In the rows, 100 means zero.
Rotation paths and how fast each direction turns (degrees a step):
Each turn is a multiple of 5 degrees from 10 to 175, or 0.
Each row of a path follows its step; steps can be skipped.

step 10: 92 100 78 102 133 88 104 115 105 115 97 84 92 131 115 105 87 122 103 73
 107 95 81 97 113 107 88 86 77 85 117 113 84 88 92 120 111 117 121 75
 102 119 117 102 107 72 81 99 103 96 86 125 87 117 93 90 82 91 79 86 96
 89 94 96 95 120 105
step 12: 100 86 128 85 109 112 92 127 96 111 110 95 95 85 104 100 131 81 99 110
 103 123 117 114 108 93 118 105 108 111 93 91 77 114 93 61 87 117 89 79
 86 96 80 112 76 101 97 76 107 74 102 103 103 137 83 101 105 91 92 97
 102 87 104 92 99 79 116
step 14: 88 83 93 116 86 68 99 82 106 106 98 140 77 108 81 109 107 104 116 109 94
 110 92 95 109 83 88 102 109 96 113 116 99 94 102 105 77 83 99 124 106
 103 118 94 96 112 114 89 80 95 90 91 142 103 112 133 102 97 75 97 121
 104 82 119 102 99 87
step 16: 98 110 111 108 104 118 113 79 101 78 118 96 107 82 108 85 119 105 117 93
 75 89 86 91 88 112 101 86 102 81 114 92 71 82 84 120 121 98 99 98 104
 83 85 91 138 108 99 129 98 75 83 98 97 97 72 94 122 119 118 93 105 100
 113 120 109 108 119
step 18: 111 87 92 90 107 90 112 126 87 94 98 60 91 109 104 108 73 109 93 107 95
 108 106 89 88 96 61 96 109 90 94 96 74 92 70 109 91 84 126 73 99 111
 117 108 99 87 96 103 113 94 131 99 110 108 113 104 83 89 107 96 104 83
 92 63 89 108 99
step 22: 94 108 94 87 90 109 90 81 104 97 122 113 89 108 82 112 96 91 133 110 106
 101 90 89 126 102 71 100 87 82 95 88 110 77 109 79 80 87 69 86 91 103
 102 96 90 81 115 92 83 90 88 80 125 108 105 111 132 91 89 98 83 70 100
 123 95 83 104
step 29: 77 113 117 109 135 94 120 108 82 130 100 104 113 98 107 96 96 112 135 84
 114 128 117 92 75 112 111 95 126 122 102 103 93 91 95 83 104 116 117 95
 86 84 97 118 97 108 113 110 93 92 101 110 88 87 96 106 122 93 85 105 69
 106 96 125 98 93 114
step 31: 110 112 92 105 70 89 90 108 88 118 132 79 88 81 107 112 85 86 100 89 115
 95 99 89 99 79 92 95 89 109 85 126 91 108 100 86 89 84 89 102 125 108
 104 112 108 121 86 117 106 88 66 109 134 112 103 93 88 66 93 111 121 95
 107 99 117 102 98
step 34: 130 116 101 94 107 101 121 101 95 95 93 78 99 83 112 91 91 112 119 111
 91 83 94 76 105 110 109 89 88 94 92 93 69 116 101 105 81 104 117 97 104
 91 83 71 108 127 118 127 82 101 115 108 71 98 113 130 102 117 106 93
 115 80 103 113 81 124 91
103 101 104 96 98 95 100 100 93 107 95 101 104 104 98 105 97 97 99 100
 101 98 97 96 101 97 94 100 99 97 104 93 102 102 102 104 95 92 105 103
 99 103 94 103 105 95 101 94 100 101 98 99 107 102 99 97 98 95 105 100
 102 96 103 99 103 95 99 => 80
100 93 99 100 102 98 102 99 101 103 99 100 112 98 105 101 102 101 105
 102 97 97 100 99 102 94 99 94 96 103 96 96 107 97 97 98 98 106 105 102
 96 102 94 95 102 104 100 104 99 96 103 105 101 102 96 93 101 104 97 97
 100 106 97 101 99 98 96 => 80
94 98 96 100 101 103 106 103 95 99 102 102 98 97 104 106 107 99 111 103
 96 98 104 97 95 96 102 102 97 102 104 105 101 105 99 107 99 95 94 103
 101 101 97 104 101 104 95 99 96 105 104 99 97 102 97 103 104 95 99 103
 101 99 103 100 97 102 97 => 145
102 98 90 100 103 99 96 102 103 102 101 102 98 100 99 105 94 99 95 100
 102 101 97 101 95 98 105 100 90 100 100 102 102 93 100 106 102 98 101
 95 97 104 102 101 98 102 96 99 102 100 98 94 109 93 94 101 98 101 94
 100 106 98 97 100 99 101 99 => 85
99 101 106 101 99 103 100 102 95 96 95 98 106 98 91 105 99 98 103 99 99
 97 99 94 107 101 103 101 96 99 97 106 98 98 103 103 104 102 95 104 103
 109 101 99 100 95 99 110 101 97 97 96 99 102 96 104 98 100 99 98 98 99
 94 101 105 100 99 => 125
105 100 96 91 98 101 108 102 98 103 93 96 100 99 102 101 96 94 93 96 92
 100 94 100 101 100 96 103 102 94 100 106 99 104 96 100 104 98 96 98 101
 99 100 98 98 98 97 100 98 99 104 106 98 98 96 99 98 105 98 95 101 103
 104 104 96 103 102 => 45
